Rotation paths and how fast each direction turns (degrees a step):
Each turn is a multiple of 5 degrees from 10 to 175, or 0.
Each row of a path follows its step; steps can be skipped.
Path 1:
step 1: [  6  -1  -2  -1 -19  24  -9  14  17   0 -12   4 -14 -12  30  12 -11  15
  -1  17  -6  25  11 -22   1  15  -5  13  -6 -14 -12 -12  18  19   1  23
  15 -10  41  -5   3   5   4  -2 -35  -6   7 -32   4 -10  -2  16  -1 -20
  14   7   9]
step 3: [ 29   3   1 -12 -29  11 -19   3  -3  -6   6   7 -27 -16  25  -1 -13  -2
  -4  -1  14  14  24 -25  29  19  15   2  -7   4  -5 -13   3   3 -18  13
   6  19  14 -10 -14 -16  18 -24  -6  15 -14 -17  -2  12 -11   6 -30 -10
 -23  -6  -5]
step 4: [  9  10  -3 -22  21  41  10  -8 -12  23 -25  -4  -5 -12  23  -8   2  13
  -9  28   5  14   1  -3   2  39  13  20   3  -8 -12   1  -1 -10  -9  10
 -10 -13   8 -26  -2 -14  22  -2  -4 -16   8 -11   6  -9  12  19   5 -20
  -5   3  24]
step 7: [ 20   5  -1  19  12  18  12  -6  12  -2   1  12 -11   5  24 -15  -8  28
 -24  11   3  10   3 -15 -32  16   3   3  12  -7 -11   2 -17 -23 -10   8
 -20 -17  13 -13   7  18  14   6  10  12 -29  -4   3 -27  14  -9  -6 -18
  14 -14  31]
step 9: [ 16  -2  -5 -32 -16  29   9   8  11   8   1  12  -3  14  29  -7   4  24
 -40   0   0  27 -20 -19  -2   0  -5  13   2  -9 -11  17   1   0 -21  -6
  10  -2  17 -19  -9   0  18   4   2   2  -1  -4 -12 -32   3  11  17  -5
 -14 -30   2]
step 12: [ 32  28  -5   0  -9  19  16   6 -11   5 -11  23 -22 -13  15  -6 -16  10
 -11  10  -4  -4  -1 -16  -8   0   5   2   3   3  -4  27 -17   4   6  -6
  -4  10  36  -6   8  -3   8  14  27  14 -19   3   9  -7  25  46  10 -10
 -14  -9   9]
step 16: [-11 -10 -17   1  -7  21   8 -29   6  10  18   7  -1 -24  13 -22 -10  -7
  -5  17  -8   6   6 -14  10  15 -11  24   6 -18   9  -6 -10 -12 -57   8
  -4 -12  13   8  12  -8   4 -16  -4   8   6  -7  37   2 -10   8 -22  -6
   8  -9  -5]
step 19: [-23  -9  -4   4   5   1  27 -10   2   2 -11  -8 -13 -19  22  -2   1  -6
 -17  12 -52  37   4 -27  -4   2 -22  13   1   4  -2  32 -15 -18 -23   6
 -10 -13  18  -5  10   7  -2   2  -6  -9   1 -10   8 -18 -10   1  10   6
  15   3   0]
Speeds:
[ 5  8  6 13 -4  1 10 -3 -4 -5 -2  6 -1 -4 -1 -2  3  3  5  1 -9 -2 -3 -1
 -6  2 -3 -4 -3  4 -5  3  1  0  2  2  4 -1  2 -5 -5 -2 -3  2  1 -5 -2  0
 -1  1  3 -4  1  4  5 11 -2] : 55
[ -7  -1  -2  -1   1  13   1   1 -10  -4   8   1   1  -7   0  -3  -1   1
  -7   0  -1  -1  -2  -2  -2  -8  -2   2  -3  -4  -1   7   2   2   5  -1
  -5   2  -6  -5   3   1   2   4  -4   8  -6   2   5   8  -2   0   1   0
   4  -3  -6] : 10
[  6   3  -2  11   1  -1  -4  -3  -1   8  -1   2  -1  -2  -1  -5  -4  -2
  -6  -7   4  -8  11 -11  -2   3  -1  -1  -4  -3   8  -2   1   1  -6   0
  -7   0   1   7   6   0  -5   2   3   4  -3   0  -4   1   3  -3  -3   1
   5   2  -2] : 80
[ 4 -4  3 -2 -1  7  5 -8 -4  0 -5 -2  2 -4  3  0 -3 -2  8  6  4 -6 14  1
  3  0  9  2  5  3  0 -6 -3  1  0 -2  5  2 -2 -2 -3 -2 -1  0 -1  7  0  3
  3  5 -3 -1 10  4 -1  2  6] : 35
[ 0 -1  5  4 -4 -1 -4  1  5 -5  2 -8 -3 -4  9  4 -2 -3 -1  2 -5 -4  0  6
 -1 -1  3 -5 -8  1 -6 -6 -1  0  3 -5 -8  1  2  6 -3  3  0 -5  3  4 -3 10
 -1  5  7 -3 -3 -7 -7  0 -4] : 145
[ -1 -10   3   0   3  -1   5  -5   0   0   7  -1   1   7   9  -2  -2   3
  -9   1  -1   0   0  -5  -6  -7   2  -3   9   7  -1   2   3  -1  -3   5
   6  -1   0   7  -2   6   0  -1   1  -4   4   9  -4  -4   0  -3   2   2
   8   0  -3] : 35
[ -4   1  -2  -4  -3   2 -13  -3  -3  -2 -10   3  -2   1   5   1   3   2
   6  -2  -5  -4   0  -1   1  -6   0   2  -2   7  -7  -2   0  -6   0   8
  -2   5   3  -1   5  -1  -4   6  -3  -1   3   2  -6   5   4   2  -7   7
   6  -5   5] : 155
Path 2:
step 1: [-27 -10  -7  11  10  18   2 -16  -9 -17  -5  39 -12   9 -20  -1 -11  21
   3 -28   2 -22  16   0  18  27 -24   0 -23   5  -8 -18  15  37  35  -4
   3  -6 -11   3   8 -13   3  16  17  14   9  -5 -16 -10 -22 -28  11  22
  12  -2  19]
step 5: [-12  -5 -19  18 -10  14 -14 -22  -8  -2 -28  36 -20  -1 -18  -3 -19  10
 -14  19   2 -21 -13  13  28  10   6  13 -12 -14 -17  17  -4 -17  40  10
   2  -1   3   9 -10  18   8  23  37   5  35  10  -3   2   4   7   5  20
   4   5  28]
step 6: [  3  -7 -25  -3   4  13  -7 -35 -31 -13 -26   3  12  -5   0  20 -14  48
   1  21  15  11 -10  14 -19   8   2  12  -9   8  22   2 -22 -22  -2 -34
  -7   1  27   3  -5  13  10  16  40   4  -3 -19 -12   8   9   1   6  17
   7 -11  16]
step 8: [-10  -7  11  46   4  31 -24 -12  -2   9 -27  22 -19  -7   2 -15 -18  23
 -10  -7 -16  -2   7   8  38  -5 -36  18  11  17 -10  18 -11  16  16   1
 -12 -23   6   3  -3   2 -17 -12   4   5   8   0  11  -8  12  -6  20   4
 -18  27  25]
step 10: [ -7   6 -23  19 -11  -8  14  -9 -27 -10  -5 -10 -16  -1  17  21  10  41
  14 -11 -21  37 -20  30  -4  19   1  -9 -22 -11   4  19   3   6  31 -29
   3  -8  15   7  10  17  23  -4  16  19 -24 -13   2  16  -4   9  -5 -11
 -27  -3   2]
step 12: [ 11  -4  17  -7   9   5 -12 -11 -15  -9  -8  40 -17  -7  -2 -16 -29  26
  35 -16 -13 -31  14   0  23   8 -22  21  -9  -5  17   2  23   5  38  -8
 -13   6   6   0  -3 -26   4  12   0  32   9   1 -18 -15   8   0   2  19
 -17  21  14]
step 15: [ -1  -1  -2   1  23 -13 -10   1 -21 -24   9  19 -18  -5  14  12  -7  36
  17  -9 -15 -37  18  -6  12   3 -37  14   2  31  11   5 -12  11   5  29
  -8 -31  12  30  -6  29  10  13  -2   8   0   3   0 -11 -12   1 -10  20
 -23  20 -12]
step 17: [-29 -12 -22  22   5  28  -1  -8 -19 -10  -7  10  -8 -13   1   8  -5  23
 -10  -7  -8 -12  -4   4 -36  37 -10  14   0 -17   9  15   1   0   1 -38
   9   6   7  11  19  17   3  24  28   1  12 -37  -3 -14  -5  13   4  18
   7 -36  13]
Speeds:
[-2  7  3  7 -2 -4 10 -1  9 -4 -2 -3  6  1 12  2 -3 -2 -1 -1  5 -5  9  1
  2  2 -3  1  5  5  1 -3 -1  1  5  6  1 -5 -3  6  9 -3 -4  0  6 -1 -2  4
 -1 -2  0  0  3 -1 -5  4 -1] : 100
[  2   5  -3   4 -12   2   1   3  -3  -5  -5   2  -5  -4   1  -3   8  -4
  -3  -3  -6   0  -6  -4   0   3   1   0  -2  -2 -12   0  -4   1  -2   1
   7  -4  -1   0   4   0  -7   0  -1   3   6   6   2  10   3  -1   4  -7
  -3  -1   4] : 125
[ 2  5 -4 -4 -7  6  0  3  7  0 -7  3  0 -1 -6  6 -2  1  5 -6  2 -4 -2 -6
 -5 -5  6 -1  2  4  2  8  5  5  4 -4 -3 -1  1  3 -3  2 -1  8  7  6 -5  3
  1 -5  3  1 -2 -5  6 -4 -5] : 65
[ 4 -3  0  0  5  9  1 -5  2  0  6  7 -4  0  2 -5 -5 -2 -3  3 -8 -8  1 -2
  2 -4  7  0  5 -1  4  1  3  4  4  7 -3 -1 -4 -7 -2  0 -6 -6  2 10  1  4
  2  0 -9 -3  6  0  0 -3  5] : 95
[-1  1  4 -2 -5 -7  1  8  1 -6  1 -5  1 -1 -4 -9  4 -2  4 -4  1  4 -5  5
  6  6 -1  0 -2  1  2 -3 -3  8 11  2 -6  4  1 -4 -3 -4 -6 -3  1  5 -3 -5
 -8 -3 -2 -6 -5 -4 -1 -4  1] : 35
[-4  0 -4  0 -1  1  4 -1  1  6 -6 10  7 -2 -5  0  1 -2  2 -9  4  1 -1 -1
 -3  8 -1  3  8 -4 -5 -2  3 -1  7  2 -2  3  1 -5 -2 -2  3 -5 -5 -5  4  8
  1 -7  1  1 -2 10  1  2 10] : 95
Path 3:
step 4: [ -6  -2  -8  13  -9  -9   4  -7  -2 -25 -12  14  -9  14   0 -21   1  10
  26  -6 -11  -3   7 -19 -13  -4  16 -28 -25 -19  -5  -7 -11  18 -19   7
   7   9   6   0  20   0  18 -20 -23 -26 -17  13   9 -12  12  21  10  25
 -17   7 -33]
step 6: [ 20  -6   3   6  -6  30   8  -9 -23 -10  14   8   5  26 -13 -16  -8 -23
  10  20 -31  -5   6  14  23   8  14  15 -17  -9  -3  13  -7   2  39  -1
   4  -9 -12  19   5  -8  22 -10  21 -13  13  17 -11  25   3   3 -15   4
   1 -17  -4]
step 7: [-11  -1 -23  20 -33   0   0 -11  10   2  -8  -3  -9 -13  -4  10  -3 -20
 -17 -10  -3  19 -20  21  23  28  -9  -2 -23  -7   6  -1  26 -10 -18   2
  26   5  12  -8 -16  10   2  15  18  -1   7   5  24   5  14   3  21 -31
 -14 -23   0]
step 8: [ 10   2  47  12   6  -4   3  -4  10  13  20  -2 -10 -31  12 -34   9  -8
 -10  -7  -6 -17   7   1   1   0 -14 -19  10   0  -6  -6  -9  11 -13   4
   2 -16  -5  11  13  -8  -8  23  13   8  -2   3  11  11  11  14 -36 -19
  15 -27  20]
step 11: [  0  14   3  19  10 -30  -5  15 -23  19  16 -12   6  25 -11   1 -27  21
  30  -2  -2  -2  11  -5   8  -3   9   1   1  31   8 -20  15  -4  -5 -13
  -1  -8  15  -8 -15  24   8  -5 -19   9  -6  -1   1  -8   5 -18 -27   5
  23   1 -31]
step 12: [ 19   4 -10  -4  -1  14  28 -27 -23  -8   5   9  16   1   5   2  16  11
 -15  -6 -18  16 -28  -9  -8   0   5  -9  -7  -1 -10 -30  -9 -30  39  12
 -10  10   3   5   5   5  21   1 -20 -20 -28   0  -4   7  -3   9   1  -6
  -4   9 -30]
step 15: [ -1   2  -4   4   3   5 -20   3 -17 -21   9  17 -12 -26 -14  18   1  -1
  -3  -5 -20  -4   5  -5  22   6  20   3 -27 -25  11 -22   0  29 -20   7
   6 -16 -11   4  -2 -13  -4  -2   7  -1  -1  -8   8  10  17   3   4  17
 -49 -31   3]
step 18: [-18 -10  -4   9  12   0  38  -3  -8  24 -12  22 -29   1  31 -11   9  11
 -20   2   6   8 -15   5  -6  12   2  15   4   4   7  -6   7  -3  -2  -6
  -6 -21   9   5  -1  16  14  17  10   5  -2  -7  13  -2  -9 -13 -10 -48
 -15 -10 -31]
Speeds:
[ 0 -3  2  0  0 -2 -4 -3 -5 -2 -2  1 -4  1  2  3  7 -7  1 -6  0  8  4  8
 -5 11  5  1  4 -4  3  8  3 -2 -2 -1  4 -2  0  2  1 -5 -4 -4 -2  0  1 10
  0  8  6 -2 -7 -2 -5 -5  7] : 40
[ -2   5   1  -3  -7  -2   4  -5   1   8   5  -2  -7  -5  -8   5   1  -5
   7   1   5  -1  -1   2 -11   4  -7  -2  -1   6  -1  -1  -3 -11   0  -2
  -4  -4  -4   5  -1   3  -1  -3  -2   4  -1  -7  -2   0   0  -1  -4   6
  -2  -1  -4] : 35
[ 5 -1 -1  2  0 -1  4  7  4  1  5  5  2 -3 -5  5 -3  1 -2  3  1 12  5 -4
 -4  3  2 -4 16  5 -1  2 -4  2 -4 -4  4  0  4  0  0 -1  7  6 11  1 -4 -1
 -1  0 -3  3 -1 -1 -2 -2 -4] : 40
[ 1 -4 -3  3 -5  5  3  0  5 -5  5 -4 -1 -5  3  5 10 12  7  2  1 -6 -2 -2
  5  3  1 -9  4 -3 -1  4  4  3  4  2  4  3 -1  2  3  9 -1 -4  2  7  1 -5
 -1  1  3 -1 -3 -2  0 -3  7] : 60
[  0   1   4  -2   4   4  12  -7  -2  -2   8   0   7   2   1  -4   2  -9
  -1  -5   0 -10   3   0   1   3  -2   4   4  -2  -4   3  -9   4  -4   0
   3   4   3   3  10   0   7  -2  -5   3  -4  -1  -1   2   3   2   3  -2
  -1   2   0] : 170
[  8   3  -2   5   0  -4   5   4  -4   0   3   2   0   9   3  -1   3  -5
   3  -2   9   1  -2  -1  -3  -6   6  -3  -4  -7   3   4   6   4   2  -4
  -5  -1  11   2  -3   5   0   1   0  -3   1  -7 -13   1   1  -3  -1   3
  -2   2  -4] : 60
[ -1   4  10  -1   4   0  -2   2   2  -4   3  -7   0   1   0   0   2   3
   1  -8   6   5   1  -3   0   5   7  -5  -5   0  -2  -9   4  -4  -7   5
  -4   7   3  -2   1  -1   7   1  -4  -4   1  -7   8   2  -2   3  -3   1
  -1 -11  -2] : 95
Path 4:
step 3: [  9  23  14 -18  -4  19   0   6   6   6 -18 -25  -7  -8  11   3 -27  20
  -1 -10  -6  21 -35 -17  16 -19  -5   3  33  -6   2  26  11  20   6   2
  -6 -33 -23 -21  -2  -4  20   4   7 -17 -17  -1  16  17  11  -6 -14   1
  -5   0   8]
step 5: [ 10   4  18   8  15 -13  10  -3   6 -27  -3  -7 -13 -29 -26  39 -13 -16
  -5 -20   5  -2  21 -12  13  13  20   7  32   5  -7  16   1  19  18  18
  25 -10  -3   3  -7  15   8 -16   0 -14  -9  -1   8  17  14  -6   4   0
  25 -17 -17]
step 8: [-28  -4 -25  -7 -14   9 -15 -19  -7  -5 -21 -24  -2 -10 -10  27 -23  21
   5   8  11  -2 -32 -17   0  13  -7  16  27 -18   6  -7  13  28  -4 -20
  -2 -13 -17  -2   5 -19  14  14   3  -9 -34  -6   7  11   7  -5   2  -1
 -15  17  -6]
step 10: [ 13   1  35   8 -10  27  -9   0   9 -23  -5   1  -8 -12  -4  20 -24 -14
 -17   3   0  17   1 -19  13  16  21   8  16 -14 -39   4   4  15   7  -5
  23   2 -12 -16  -1  10   8   3  27 -16  -9   2  16  21 -19 -13  -9 -27
  11  11  -7]
step 13: [-18   1 -14 -16 -27  -3 -26 -12   9   8 -12  -6  -9  -8 -32  -1   1  11
 -10 -10  -3  -1 -13  17  30  11  -3  21  26 -13  -7  27  15   4 -13 -26
 -20 -15  25 -31   4 -17   9   4  -8   2 -26  -9  -4  16  11   2  -6   9
   5  12 -17]
step 17: [ 30   7  -6   5  -7  -3 -25 -29 -23   5  -7  -7 -30 -16 -15  17 -25 -10
   2  -6 -10   2  -9 -17   3  27 -15  19  16  18 -17   4  16  41 -11  -9
  33  -4 -13  -3  -7   6  -3 -26   6 -12  -9  -6   9 -16  -7  10   4   2
   4  -5  -8]
step 18: [ -6 -10 -16   3 -21   5  -2  -7   8 -13  -5  -2 -13  -3 -21   3 -19   4
  -4 -13  20   4  -2 -20  37  15 -17  16  25   4  14   6  -1  10 -15   1
 -21  -2  15 -16   8  17  41  -6 -12  32 -33  -1 -17  -5  10  11 -10  -6
  15 -22  -7]
step 20: [-16   8  11 -13  -8  -1  -3 -38  -1 -28   4 -21  -6 -23   3  13 -12  24
 -46  -3   6  -8   2 -24  23 -21 -16   9  15 -15  -7   9   0  -4  -7  -5
 -13   2  -5 -24   5   4   4  13  -7 -21  -8 -16  22  19  11 -15   2 -11
  -3  18   4]
Speeds:
[ -2  -2 -10   0  -3   0  -4   0   0   0   2   3   4  -7  -6  -6   2   3
  -8  -1  -1   2  -8   4  -5  -3  -3  -5  -2  -1   2  -2   3  -1   4   0
  -5 -11  -8  -2   1   2   4   1  -3   6  -3   0   3   9  -2  -6  -1  -2
 -11  -4   2] : 65
[ -6  -1  -3  -6   7  -1   0  -1  -1   2   2  -4   4   4   6   2   4   9
  -8  -2   4   1  -5   1  -2  -1   0  -9   1 -14  -3   1   0   3  -4  -3
  -1   3   1   3   1  -6   1   7   1  -5  -3  -6   3  -5  -2  -3  -7   5
   5  -1   1] : 60
[  2   0   8  -5   0   4   2   6 -10   2  -3   3  -2   3  -8   1   3  -2
   5  -2   6   3   3  -7  -6  -1  -5  -4  -1  -4   1  -2  -9  -7  -4  -9
  -1  -3  -1  -2   1 -10   0  -7  -5   3  -1  -3  -6   0   3   1  -3   2
  -7  -1   1] : 145
[  0  -5   2   0  -2  -4   3  -2  -2  -6   0   4  -4  -9   1  -3  -5   2
  -4   6   0   5  -5  -4   2   4   2   4  -2   1   2   5   5   2  -7  -2
  -9   2  -2   0   1 -12 -13   4   5  -2  -3   4   0   0  -1   6  -4  -1
  -5   2  -3] : 155
[  0   4   4   9   0   6   7  -3  -4  -1   3   1   2   0   1   0   8   1
  -7   2  -3   3  -4   6  -2  -4   3   2   3   0  -4   2   0  -1  -1   7
   8   5   1   3   1  -3  -1  -5  -4  -8  -9   1  -7  -1   7  -3  -3 -10
  -7  -2   0] : 65
